A hidden rule labels the rows of this table. It goes by one to three of the table's principal directions, not those with the most spread.
np.array([-16, 8, -24, 16, 0, -1, -20, 0, -8, -15, 25, 13, -2, -14, 3, 11, -9, 10, -28, 31, -14, -22, 18, 17, -7, 10, 25, 11, 1, 27, 3, 17, -24, -23, -30, 19, -12, -2, -6, 19, 6, -36, 2, 11, 2]) ZD
np.array([-24, 29, -14, 16, 4, 17, 5, -5, 1, -1, -3, 18, -7, 4, -10, 0, 25, 7, -14, 26, -15, -1, 2, 17, -11, 1, 44, -27, -7, -1, -9, 18, -21, -23, -11, 5, 48, 7, 18, 16, -24, -21, 6, 10, 13]) ZD
np.array([-34, -10, -28, 12, -16, -36, -41, -4, -3, -21, -10, 11, 1, 12, -44, -1, -35, 34, -30, -17, 17, 29, 28, -14, 9, -3, -19, -9, -9, -14, -22, -7, 20, -24, -16, -29, 35, -14, -20, -1, 14, 10, -23, -14, -9]) ZD
np.array([-27, -13, 15, 25, 7, -14, -28, -17, -23, -32, 24, -1, 34, 40, 6, 0, -2, 32, 23, 1, -26, -21, -17, 3, 4, -15, 21, 1, -2, 1, 6, 7, -23, 13, -31, -14, -39, -6, -11, 10, 24, -17, -8, -4, 5]) BQ
np.array([7, -12, 26, -26, 6, 16, 60, 7, -9, 22, -32, -19, -10, -7, 4, -16, 16, -35, 33, -18, -1, 12, -6, -27, -8, -27, -9, -4, -4, -18, -12, -20, 4, 23, 30, -20, 18, 7, 30, -20, -30, 31, 6, -4, -5]) FB
np.array([33, 12, 27, 31, -19, 27, 9, -24, 6, -3, 23, 10, 29, 20, 30, -3, 22, 16, 17, -26, -23, -13, -50, 14, -9, 6, 7, 3, 16, -28, -1, 0, -13, 16, 12, -11, -21, 17, 18, 20, 1, 30, 10, 1, 19]) BQ
np.array([36, 39, 42, 30, 15, 55, -5, -38, -23, 16, 29, 10, 31, 3, 52, 2, 30, -11, 28, -16, -59, -40, -96, 30, -12, -25, 71, 5, -1, -55, 1, 10, -12, -8, 31, 6, -11, 27, 52, -15, -52, 7, 13, -4, 57]) ZD
np.array([37, -23, 38, -75, -4, 24, 115, 23, 21, 36, 3, -45, -51, -42, 23, 18, 22, -59, 86, -8, 0, -11, -26, -58, -9, -34, -8, 3, 5, -9, 5, -13, -28, 19, 49, -1, -43, 27, 44, -55, -35, 52, 18, -9, -25]) PM
np.array([-30, 24, -8, 17, 21, -7, -5, -15, -13, -10, 7, -2, 12, 28, -7, -4, 13, 11, 1, 20, -14, -12, 4, 11, -2, -6, 23, -13, -5, 2, 9, 23, -21, 4, -11, -10, 14, 9, 0, 23, -8, -27, 4, 2, 12]) BQ
np.array([10, 21, 4, -12, -6, 20, 41, -3, 8, 18, -2, 2, -17, -10, -15, 2, 15, -18, 0, 13, 2, 17, -18, -17, -3, 0, 11, -15, -11, -15, -7, 5, 9, -1, 25, 8, 31, 6, 17, -16, -27, 16, 1, 2, 8]) ZD
np.array([-8, 10, -4, 28, -7, 12, 3, -4, 11, -6, 6, -1, 23, 8, 21, 6, 2, 9, -2, -6, 3, -26, 24, 21, -3, 28, -5, 1, 19, 22, 5, -5, -48, 0, -37, -4, -31, 1, -4, 37, 21, -7, 12, 18, -27]) FB
np.array([-31, -14, -10, 27, 3, -16, -19, -7, -15, -31, 17, 11, 13, 19, 12, 14, 9, 39, 2, 7, -16, -6, 3, 2, -2, -19, 21, 0, -6, 10, 9, -5, -21, 0, -31, -3, -25, -12, 6, 21, 10, -17, 4, 0, 3]) PM
np.array([5, 19, -48, -3, -24, 5, 10, 29, 45, 8, -17, 33, -39, -27, -13, -5, 23, -1, -50, 21, 11, 16, 46, 39, -17, 44, -13, -22, 14, 34, -6, 17, -2, -31, 0, 18, 74, 10, -3, 51, -5, -20, 16, 18, -17]) BQ
np.array([28, 23, 32, 2, -7, 20, -19, -16, 17, 17, 10, -24, 21, 10, 22, -9, -31, -20, 22, -17, 3, -64, -4, 4, 23, 21, 0, 5, 8, -15, -21, 21, -23, 14, -7, 1, -49, 25, -36, -16, 11, -10, -4, 18, -7]) BQ
np.array([-27, -24, -21, 4, -20, -14, 14, 29, 26, -28, 5, 20, 6, 3, -22, 9, -9, 14, -24, 29, 26, 13, 48, -5, 3, 41, -22, -20, -5, 61, -4, -13, -25, -13, -52, 19, -5, -40, -23, 11, 51, 4, -13, 9, -54]) FB
np.array([26, -20, 30, -10, -41, 67, 76, 31, 20, 24, -15, 2, -33, -52, 40, 28, 35, -34, 55, -29, 1, -2, -19, -22, -15, -16, 46, -38, -3, -9, -36, -63, -56, -30, -13, 9, -26, -40, 94, -27, -26, 51, -3, 15, -18]) PM
np.array([19, -10, 14, 0, -23, 44, 1, 11, -8, 15, -7, -16, -24, -31, 43, 15, -15, -16, 26, 14, -14, -44, 17, -28, 15, -13, 51, 18, 4, 15, -29, -13, -41, 5, -18, 31, -75, -1, 32, -9, -5, -22, 20, 44, 14]) FB
np.array([22, 15, -3, 13, -6, 23, -36, -7, 3, 9, -26, 24, -13, -1, 14, -7, 28, 23, -35, 9, 1, 20, -3, 29, -1, 3, 23, 3, 6, -11, 4, 3, 32, 0, 13, 25, 39, 8, 2, 31, -16, -21, 21, 18, 47]) QS
np.array([28, 4, 19, -9, 23, 16, 10, -8, -1, 29, -9, -15, 18, -11, 13, -32, -8, -38, -5, -29, -10, -26, -6, 18, 1, 7, -18, 15, 11, -10, 9, 7, 19, 17, 22, -7, 12, 24, -12, -16, -16, 8, 1, -1, -2]) PM
np.array([84, -17, 63, -25, -9, 74, 52, 20, 5, 43, -37, 6, -17, -40, 65, -16, 68, -46, 35, -34, -4, 14, -59, 26, -29, -15, 18, 1, 15, -28, -2, -44, 19, 14, 48, 22, 11, -7, 69, -11, -38, 43, 18, 4, 41]) PM
np.array([-12, -24, -21, 6, -1, -36, -61, 6, 0, -29, 7, 21, -18, 19, 4, 3, 16, 50, -7, 14, -18, 10, -1, 21, 0, -18, 9, 7, 5, 9, 15, 23, 24, 5, 0, 10, 3, 11, -21, 29, 15, -46, 11, -2, 26]) ZD
np.array([-66, -48, -36, -39, -13, -83, -3, 19, -8, -34, -6, -35, -35, -1, -49, 55, -70, 26, 18, 15, 64, 40, 69, -107, 44, -36, -52, 3, -43, 20, -8, -40, 8, 2, -33, -7, -70, -55, -36, -45, 35, 6, -27, -14, -63]) QS
np.array([-14, -24, 6, -12, -1, -33, -12, -5, -8, -20, 18, -10, 9, 16, -18, 12, -30, 14, 18, -4, 6, 8, -10, -33, 16, -14, -20, 7, -13, -4, 4, -6, 13, 7, -4, -9, -34, -14, -23, -29, 23, 15, -19, -19, -16]) BQ
np.array([0, 2, -6, -12, -28, 11, 23, 12, -6, 19, -21, -20, -36, -34, -6, 21, -23, -24, 15, -6, 26, 10, 24, -49, 12, -14, 5, -6, -17, -13, -38, -32, -9, -7, -2, -1, -26, -27, 30, -18, -15, 5, -10, 18, -6]) PM
np.array([-13, -19, -3, -9, -7, -32, -23, -4, 1, -19, 13, -1, 6, 15, -21, 9, -30, 21, 8, -5, 2, 12, -7, -22, 14, -5, -23, 9, -5, -5, 1, 1, 17, 0, 1, -8, -17, -1, -30, -21, 23, 10, -12, -16, -19]) BQ
np.array([-8, 23, -10, 23, 0, 14, -27, -7, -9, -2, -9, 7, 2, 3, 10, 4, 6, 14, -22, 16, 5, -8, 18, 19, -2, 7, 27, 1, 3, 4, -5, 4, -18, -11, -21, 9, 3, -3, 6, 30, -3, -27, 10, 17, 22]) QS
np.array([-7, 7, -11, 4, 13, -1, 4, 0, -4, 9, -11, 2, -3, -2, -14, -10, 11, -6, -15, 0, 2, 16, 7, 9, -5, 3, -1, -7, 1, 1, 8, 3, 14, 2, 5, -5, 32, 0, 4, 6, -8, -6, -1, 0, 6]) PM
np.array([29, 4, -24, 10, -29, 14, -6, 14, 27, 14, -18, 37, -17, -28, -7, -3, 15, 5, -42, -20, 7, 46, -9, 30, -20, 30, -20, 1, 21, -8, -9, -11, 34, -30, 26, 6, 62, 8, 17, 15, -6, 26, 10, -2, 1]) FB
np.array([-10, -1, -16, 9, -13, -6, 21, 8, 21, -8, 11, -6, -2, 2, 8, 9, 1, 5, 6, 4, 4, -19, 34, 0, 1, 21, -16, -5, 12, 32, 5, 2, -39, 10, -26, -3, -31, 1, -8, 34, 21, -12, 10, 18, -36]) BQ
np.array([-16, 25, -42, -5, 2, -32, -36, -17, -5, -6, 14, -11, -21, -5, -26, 21, -35, 23, -34, 19, 19, 5, 33, -15, 14, -3, -8, 17, -4, -3, 12, 20, 9, -19, 0, -3, -1, 10, -23, 15, -5, -18, 2, -4, 14]) QS
np.array([18, -15, 15, -18, 6, -19, -44, -10, -11, 0, -1, -7, 4, 7, -1, 0, -25, 8, 11, -20, 1, 12, -32, -11, 14, -20, -17, 24, -2, -31, 5, -2, 47, 4, 32, -3, -12, 8, -19, -33, 2, 12, -7, -23, 19]) PM
np.array([-20, -16, 19, -29, 29, -36, -13, -16, -30, -17, 15, -20, 12, 30, -22, -6, -30, 1, 14, 35, -10, -7, -13, -39, 26, -29, -5, 21, -30, 0, 13, 25, 33, 36, 12, 11, -27, 5, -51, -40, 6, -23, -11, -12, 6]) FB
np.array([-40, 39, -57, 25, -12, -22, -5, -3, 18, -13, 40, -24, -16, -10, -3, 46, -34, 13, -9, 24, 26, -48, 75, -14, 20, 25, 6, -15, -4, 42, 5, 13, -79, -20, -65, 1, -71, -18, -10, 46, 21, -46, -3, 29, -37]) PM
np.array([-28, -2, -20, 8, 8, -33, -27, -1, -5, -18, 6, -2, 8, 19, -18, -3, -22, 16, -15, 15, 5, -5, 28, -4, 12, 5, -13, 3, -7, 18, 2, 15, 3, 7, -18, -4, -6, -2, -32, 9, 21, -25, -6, 1, -10]) QS
np.array([28, 8, -4, -19, 0, -8, -3, 0, 6, 12, 2, -7, -19, -11, 4, -9, -1, -12, -3, -4, 0, -2, -5, 6, -1, -3, -19, 12, 4, -11, 5, 17, 26, 9, 34, -1, 9, 19, -9, 8, -13, -5, 5, -5, 18]) QS
np.array([-10, -30, -2, -4, -53, -9, 91, 27, 36, -11, 10, 8, -9, -13, -19, 30, 5, -9, 35, -29, 25, 41, -5, -55, -3, 10, -45, -42, -21, 3, -29, -55, -21, -2, -13, -17, -19, -52, 29, -21, 19, 69, -26, -8, -80]) ZD
np.array([-22, -32, -17, 2, 0, -25, -16, 13, 3, -24, -10, 26, 6, 9, -18, -13, 4, 26, -27, -3, -2, 26, 19, 15, -8, 2, -19, -5, 1, 18, 4, -6, 19, -11, -13, -6, 42, -11, -17, 10, 17, 5, -6, -14, -16]) QS
np.array([-27, -38, -11, -4, -12, -14, 12, 28, 16, -19, -6, 6, -11, -8, 0, 14, 3, 13, 11, -6, 13, 5, 34, -9, -1, -3, -6, -22, -2, 30, -6, -27, -29, -16, -39, -2, -13, -30, 8, -1, 22, 7, -8, -1, -41]) QS
np.array([4, -50, 37, -47, -1, -20, 16, 14, -10, -17, 4, -10, -11, 12, 2, -6, -6, -6, 51, 11, -17, -2, -26, -42, 11, -43, -2, 4, -23, -2, -9, -1, 18, 25, 20, 5, -27, -7, -10, -44, 5, 12, -11, -18, 1]) ZD
np.array([36, -4, 35, -41, 19, -26, -53, -28, -27, 15, 2, -29, -12, 10, -6, 10, -34, -1, 36, -22, 5, 22, -75, -47, 33, -57, -7, 32, -24, -77, 8, 4, 90, 23, 77, 1, -27, 16, -19, -79, -25, 16, -12, -36, 58]) BQ
np.array([8, -1, 4, -22, 14, -22, -47, -15, -14, 5, -3, -14, -13, 1, -12, 6, -27, 10, -2, -6, 11, 9, -16, -19, 17, -30, -1, 21, -10, -37, 4, 10, 47, -3, 30, 0, 1, 15, -22, -39, -14, 1, -6, -21, 34]) BQ
np.array([-2, 7, 17, -39, 8, 0, 22, -5, -11, 10, -10, -20, -10, 10, -18, -16, -28, -30, 17, 33, -13, -15, 3, -46, 23, -17, 4, 7, -24, -4, -18, 23, 14, 24, 30, 8, 5, 19, -20, -33, -20, -6, 1, 8, 3]) PM
np.array([-7, -9, 19, -19, 23, -24, -28, -7, -24, -27, 49, -14, -1, 26, 22, 4, -6, 5, 48, 51, -53, -57, -35, -9, 12, -35, 42, 22, -13, 15, 13, 54, -15, 25, 6, 22, -68, 25, -24, -11, 6, -61, 6, -2, 30]) QS
np.array([-16, -18, -39, 62, -31, 21, 30, 42, 35, -22, 22, 55, 19, -27, 20, -7, 35, 1, -45, 2, -20, -22, 44, 67, -35, 69, 7, -34, 20, 83, -10, -14, -65, -28, -82, 19, 7, -40, 20, 64, 44, -23, -5, 34, -63]) QS
np.array([-16, -7, -6, -4, 1, -22, 0, -11, 0, -12, 17, -9, 3, 18, -10, 0, -19, 11, 8, 8, -16, -14, 8, -23, 20, -7, -8, 3, -10, 8, 8, 16, 4, 22, -2, -2, -21, 9, -29, -1, 7, -13, 0, 6, -17]) PM
np.array([-3, -14, 29, -19, 15, 0, 11, -14, -24, 0, -4, -17, 11, 8, -5, 10, -14, -3, 17, 3, 13, 14, -21, -45, 17, -30, 3, 10, -25, -20, 6, -21, 21, 16, 9, 7, -25, -16, -3, -51, -8, 28, -9, -13, 6]) ZD
np.array([-28, 33, -19, 51, 8, 4, -22, -23, -9, -22, 12, 15, 35, 36, 7, -5, 10, 33, -37, 32, -10, -21, 29, 32, 0, 27, 17, 0, 5, 29, 13, 21, -34, 12, -41, 6, -4, 3, -17, 68, 16, -41, 16, 27, 7]) FB
np.array([-1, -7, -7, 0, -17, -9, -3, 8, 18, -7, -1, 8, -1, 3, -8, 1, -4, 9, -6, -4, 12, 8, 13, 4, 0, 19, -23, -4, 7, 10, -5, -1, -1, -3, -10, -1, 2, -3, -18, 10, 21, 3, -3, 1, -23]) QS
np.array([-24, 42, -39, 33, 26, 2, 8, -10, -9, 2, 7, 19, -15, 9, -2, -5, 56, 14, -29, 35, -28, 6, 2, 33, -19, -6, 44, -21, -4, 8, 23, 37, -4, 7, 8, 6, 55, 19, 28, 53, -38, -51, 24, 16, 42]) ZD
np.array([-5, -12, -13, -3, 12, -13, -26, -6, -13, 1, -4, -2, -21, -1, 3, -6, 2, 17, -7, 1, -21, -2, 6, -5, 9, -31, 19, 10, -3, -6, 13, 14, 27, 14, 13, 3, 7, 17, -3, 3, -18, -28, 12, 6, 30]) FB
np.array([1, -2, 21, 14, 3, 20, 7, -9, -18, 1, 1, -8, 20, 2, 20, -7, 2, -6, 15, -12, -15, -22, -9, 5, -9, -9, 18, 9, 8, -8, -8, -7, -26, 4, -12, -12, -22, 4, 18, 1, -3, 6, 3, 3, 7]) ZD
np.array([-12, 15, -2, 37, 10, -5, -40, -26, -6, -15, 21, -1, 32, 33, 13, -6, 7, 33, 7, -24, -23, -27, -8, 42, -5, 5, 11, -2, 24, -8, 21, 16, -30, -2, -24, -31, -11, 16, -6, 46, 15, -17, 2, -3, 9]) ZD
np.array([16, 30, 8, -17, 4, 12, 13, -25, -18, 20, 9, -19, -9, -4, -15, 6, -24, -19, 2, 20, -6, 3, -25, -44, 20, -15, 14, 15, -20, -28, -3, 13, 25, 13, 41, 10, -7, 14, 5, -30, -30, 10, 2, 3, 32]) PM
np.array([10, 28, -11, 25, 13, 25, 18, 8, 12, 34, -28, -14, 10, -16, 8, -35, 7, -39, -33, -22, 25, -31, 57, 39, -11, 42, -16, -11, 23, 20, -9, 6, -25, 12, -22, -15, 23, 10, -2, 32, 1, -16, 3, 27, -10]) BQ
np.array([-17, 3, -3, 12, 8, -4, 0, -6, -5, -11, 12, -2, 11, 13, 3, 4, 9, 13, 7, 3, -9, -10, 2, 11, -6, -1, 8, -4, 6, 8, 13, 5, -25, -1, -18, -9, -10, 1, 2, 19, 7, -9, 2, -1, -5]) PM
np.array([-19, 32, -22, 32, -14, 11, -11, -14, 18, -4, 2, 0, 11, 14, 0, 5, -4, 22, -18, -2, 9, -25, 44, 19, 6, 29, 8, -19, 14, 12, -4, 7, -50, -14, -42, -13, 1, 4, -8, 52, 11, -14, 6, 24, -16]) BQ
np.array([-2, 29, 2, 5, 8, 8, -1, -15, 10, -2, 22, -5, 11, 11, 10, 7, 4, 3, 3, 19, -7, -33, -1, 19, 1, 17, 11, 1, 8, 8, 15, 26, -32, -4, -12, 8, -14, 20, -17, 19, 1, -19, 11, 7, -5]) FB
np.array([-41, 24, -12, 48, 10, -3, -24, -28, -13, -24, 24, -4, 36, 33, 8, 19, -5, 37, -6, 11, -3, -28, 19, 9, 10, 7, 26, -7, -1, 12, 14, 4, -52, -1, -55, -7, -41, -10, -7, 36, 17, -26, 2, 15, -6]) FB
np.array([-47, 15, -19, 4, 18, -42, -12, -27, -19, -15, 24, -40, 1, 30, -24, 18, -38, 19, 16, 16, 9, -24, 31, -48, 30, -23, 0, 3, -17, -2, 10, 23, -22, 24, -21, -22, -52, 7, -32, -2, 7, -29, -7, 3, -7]) ZD
np.array([-32, 27, -39, 14, 12, -18, -9, -3, -8, -1, -2, -19, -10, -8, -6, 17, -19, 3, -28, 22, 33, -14, 64, -9, 9, 6, -3, 3, -8, 23, 3, 5, -27, -3, -34, 1, -22, -10, -10, 27, 1, -37, 3, 17, -6]) BQ
Which label does each new row get?
np.array([20, 20, 36, 17, 28, 19, -40, -32, -22, 7, 13, -17, 36, 23, 32, -10, -2, 0, 17, -10, -17, -44, -36, 23, 8, -8, 28, 19, 9, -25, 14, 18, -5, 18, 2, 1, -39, 21, -10, -7, -3, -17, 4, 1, 41]) -> QS
np.array([-15, 18, -19, 33, -17, 37, 35, 9, 5, -5, 3, 27, -4, -12, 9, -9, 39, 2, -19, 14, -27, -16, 23, 36, -33, 15, 45, -30, 12, 24, -17, 4, -61, -30, -34, -7, 42, -5, 50, 58, -15, -8, 9, 21, 4]) -> QS
np.array([-4, -18, 6, -26, -1, -24, 2, -1, -7, -4, -4, -18, -14, 6, -15, 6, -17, 3, 17, 3, 13, 16, 1, -40, 15, -22, -20, 10, -12, -10, 1, -3, 24, 20, 16, -4, -19, -1, -17, -23, 3, 7, -5, -9, -1]) -> QS
np.array([-1, 8, -34, 27, -11, 8, -10, 23, 9, 0, -25, 42, -2, -27, 0, 5, 26, 3, -59, 6, 23, 45, 20, 50, -26, 40, -18, -3, 8, 25, 0, -26, 16, -30, -16, 22, 50, -31, 12, 42, 6, -13, 5, 9, -14]) -> PM
np.array([-2, -26, -12, -14, -22, 4, -15, 25, 3, 3, -33, 7, -25, -31, -13, 12, -23, 3, -16, -9, 31, 33, 30, -22, 3, -4, -1, -1, -1, 3, -27, -38, 10, -36, -10, 5, 14, -29, 19, -26, 6, 26, -9, -2, -6]) -> FB
np.array([23, -13, 35, -15, -8, 20, 53, -5, 7, 10, -9, -11, 5, 5, 28, 4, 24, -11, 42, -22, -4, 7, -28, -20, 2, -15, -17, 0, -1, -15, 9, -29, 0, 33, 21, -3, -25, 0, 17, -5, -12, 36, 14, 3, -17]) -> PM
np.array([-12, -69, 3, -23, -16, -39, -8, 17, -16, -34, 6, 9, -10, 5, -14, 6, -17, 27, 15, 2, -11, 35, -9, -42, 6, -34, -19, 17, -14, 10, -1, -21, 35, 12, 4, 1, -24, -24, -9, -25, 26, 17, -12, -19, -9]) -> BQ
np.array([-14, -36, -5, 22, -7, -28, -6, -2, 3, -26, 12, 12, 30, 18, -1, 4, 2, 35, -2, -38, 0, 24, -5, 8, -6, 4, -40, 4, 11, 5, 21, -27, 7, 6, -19, -24, -13, -17, -10, 14, 33, 29, -7, -19, -35]) -> BQ
np.array([41, -47, 51, -62, 1, -13, -1, 8, 0, 13, -6, -25, -15, -3, 1, -5, -23, -23, 56, -21, 0, 11, -53, -45, 22, -33, -28, 25, -7, -31, 0, -7, 60, 31, 56, 8, -36, 11, -24, -81, 4, 32, -10, -25, 4]) -> PM
np.array([-15, -7, -6, 2, -9, -18, -11, -3, 2, -12, 9, -11, -4, 9, -3, 16, -17, 17, 16, -2, 6, -7, 11, -21, 12, -7, -5, 3, -1, 0, -4, 0, -14, 3, -14, -7, -35, 0, -13, -1, 14, -6, -1, 2, -14]) -> ZD
np.array([-4, 17, -15, 8, -2, 6, 19, 8, 15, 0, 1, 12, -3, -5, 3, 1, 26, -3, -15, 12, 6, 1, 16, 30, -16, 23, -5, -14, 7, 20, 9, 5, -19, -8, -12, 5, 22, -3, 3, 37, 0, -13, 7, 7, -13]) -> BQ
np.array([-4, 20, -26, -7, -18, -1, 31, 23, 27, -10, 2, 31, -14, -9, -22, -1, 12, -9, -42, 58, 15, 17, 28, 12, -13, 46, -17, -12, -8, 44, -12, 21, -4, -13, -4, 33, 44, -6, -19, 28, 10, -14, 6, 12, -22]) -> BQ
np.array([21, 20, 25, -5, 25, 33, 18, -8, -15, 23, -3, -5, 2, -6, 17, -17, 27, -29, 11, 8, -23, -15, -36, 17, -15, -12, 36, 5, 4, -17, 5, 17, 1, 6, 29, 6, 20, 26, 26, -14, -35, -3, 12, -1, 39]) -> ZD
np.array([33, -22, 27, -36, 23, -1, -4, 3, 0, 2, 1, 15, 1, 0, 8, -22, 24, -5, 2, -4, -21, 14, -49, 28, -15, -17, -6, 12, 4, -14, 28, 12, 48, -3, 46, 9, 46, 19, -6, -24, -16, 24, 3, -36, 27]) -> FB
np.array([56, -21, 58, -68, 19, -20, 32, -2, 13, 22, 16, -35, 6, 13, -14, -30, -16, -50, 48, -18, 8, -4, -58, -28, 18, -5, -60, 11, -10, -25, 18, 22, 65, 55, 67, -2, -17, 19, -53, -72, 10, 37, -25, -34, -3]) -> BQ
np.array([-4, 2, -24, 14, -20, -6, -8, 6, 12, -17, 10, 12, -5, -7, 13, 23, 1, 25, -20, 13, 15, 2, 27, 7, -3, 16, -9, 7, 7, 24, 6, -9, -22, -12, -25, 12, -23, -12, 0, 39, 18, -6, 12, 10, -11]) -> ZD
np.array([-22, 16, -19, 66, -33, 25, 1, -6, 0, -13, 37, -9, 10, -14, 44, 34, -5, 18, 17, -15, -12, -69, 34, 8, -8, 12, 46, -5, 20, 19, -25, -10, -112, -18, -80, -14, -97, -9, 38, 48, 19, -30, 6, 40, -20]) -> BQ
np.array([-14, 35, -8, 33, 8, 12, -14, -19, -2, -4, 10, -2, 27, 14, 13, 6, 2, 12, -15, 5, 2, -28, 17, 29, -3, 22, 12, 0, 11, 8, 9, 9, -41, -8, -32, -4, -13, 6, -5, 39, 6, -20, 9, 14, -4]) -> FB
np.array([36, 45, -3, 5, -16, 57, 56, 16, 39, 44, -7, -5, -36, -39, 33, -4, 40, -45, 12, -10, -1, -43, 12, 25, -18, 19, 36, -37, 15, -3, -26, 12, -55, -15, 7, 2, 20, 22, 56, 23, -41, -3, 17, 30, 11]) -> BQ
np.array([-17, 6, -21, 28, -11, -9, -9, -2, 3, -14, 11, 10, 14, 4, -6, 8, -8, 17, -16, -9, 4, 2, 14, 10, -6, 16, -8, -5, 6, 7, -6, -6, -21, -17, -24, -15, -2, -11, 5, 23, 16, 5, -6, -2, -15]) -> QS
np.array([-21, 22, -16, 36, 21, 1, -7, -1, -16, -2, -4, -3, 21, 13, 8, -22, 9, -7, -24, 18, -5, -29, 40, 33, -9, 22, 7, 2, 10, 33, 2, 20, -29, 20, -31, -5, -2, 4, -7, 49, 11, -51, 8, 25, 5]) -> QS
np.array([-45, 9, -43, 35, -14, -14, -28, -1, 5, -24, -1, 19, -6, 10, -16, 22, 1, 47, -26, 9, 9, 14, 40, 4, 1, 4, 20, -23, -2, 13, -6, -7, -29, -31, -44, -8, 15, -18, 9, 38, 10, -17, 1, 10, -7]) -> QS
np.array([2, 29, 13, 23, 6, 18, -4, -23, -7, -2, 19, -2, 28, 21, 11, -7, 3, 1, 3, 7, -19, -31, -15, 18, 0, 11, 22, -3, 3, -4, 3, 18, -26, 7, -11, -3, -13, 9, -2, 20, 0, -11, 1, 9, 13]) -> PM
np.array([12, 47, -26, 39, 37, -8, -94, -38, -30, 0, 16, -5, 20, 11, 40, 0, -12, 31, -46, 13, -16, -40, 6, 53, 3, 0, 19, 57, 24, -5, 38, 42, 9, 6, 8, 11, -27, 46, -20, 55, -10, -63, 37, 11, 67]) -> ZD
np.array([-15, -27, -21, 1, -31, -27, 16, 25, 28, -40, 36, 32, -15, 1, 2, 24, 15, 30, 8, 22, -12, 4, -3, -5, -11, 3, -3, -16, -8, 29, -8, 5, -24, -18, -17, 13, -13, -12, 2, 13, 22, 3, 0, -9, -29]) -> BQ
np.array([2, 10, 5, 16, -16, 37, 42, 1, 7, 4, 13, 10, -6, -13, 26, 4, 30, -7, 15, 4, -32, -28, -8, 9, -17, -3, 41, -14, 6, 3, -14, 3, -50, -9, -11, 2, -2, 11, 41, 19, -23, 0, 15, 19, -1]) -> BQ
np.array([11, -16, 15, 4, -10, 11, 11, -1, 6, -10, -1, 11, 16, 5, 29, 3, 17, 13, 4, -9, -7, 0, -7, 13, -6, 4, -13, 11, 9, 8, 12, -19, -7, 9, -7, 8, -16, -3, -1, 22, 7, 12, 15, 4, -17]) -> BQ
np.array([1, 15, 3, 6, 14, -4, -8, -13, -4, -3, 11, 0, 19, 15, -2, -5, -2, 3, -8, 6, -4, -6, -12, 10, 0, 6, -3, 6, 1, -4, 12, 15, 5, 5, 6, -1, 5, 11, -13, 2, 0, -1, 2, -7, 8]) -> QS
np.array([15, 27, -4, -3, 20, 11, 3, -8, 4, 40, -13, -30, 6, -22, 2, -23, -34, -47, -19, -23, 10, -42, 33, 6, 15, 20, -20, 12, 8, -2, -4, 13, 3, 12, 6, -7, 0, 25, -23, -15, -16, -12, 0, 16, -14]) -> FB
np.array([2, 1, -16, -22, -33, 23, 41, 36, 26, 19, -50, 23, -53, -31, -24, -13, 31, -20, -17, 11, 17, 41, 30, 1, -19, 9, 5, -38, -4, 2, -41, -11, 7, -26, 14, 3, 91, -9, 31, 12, -27, 7, 2, 14, -3]) -> QS
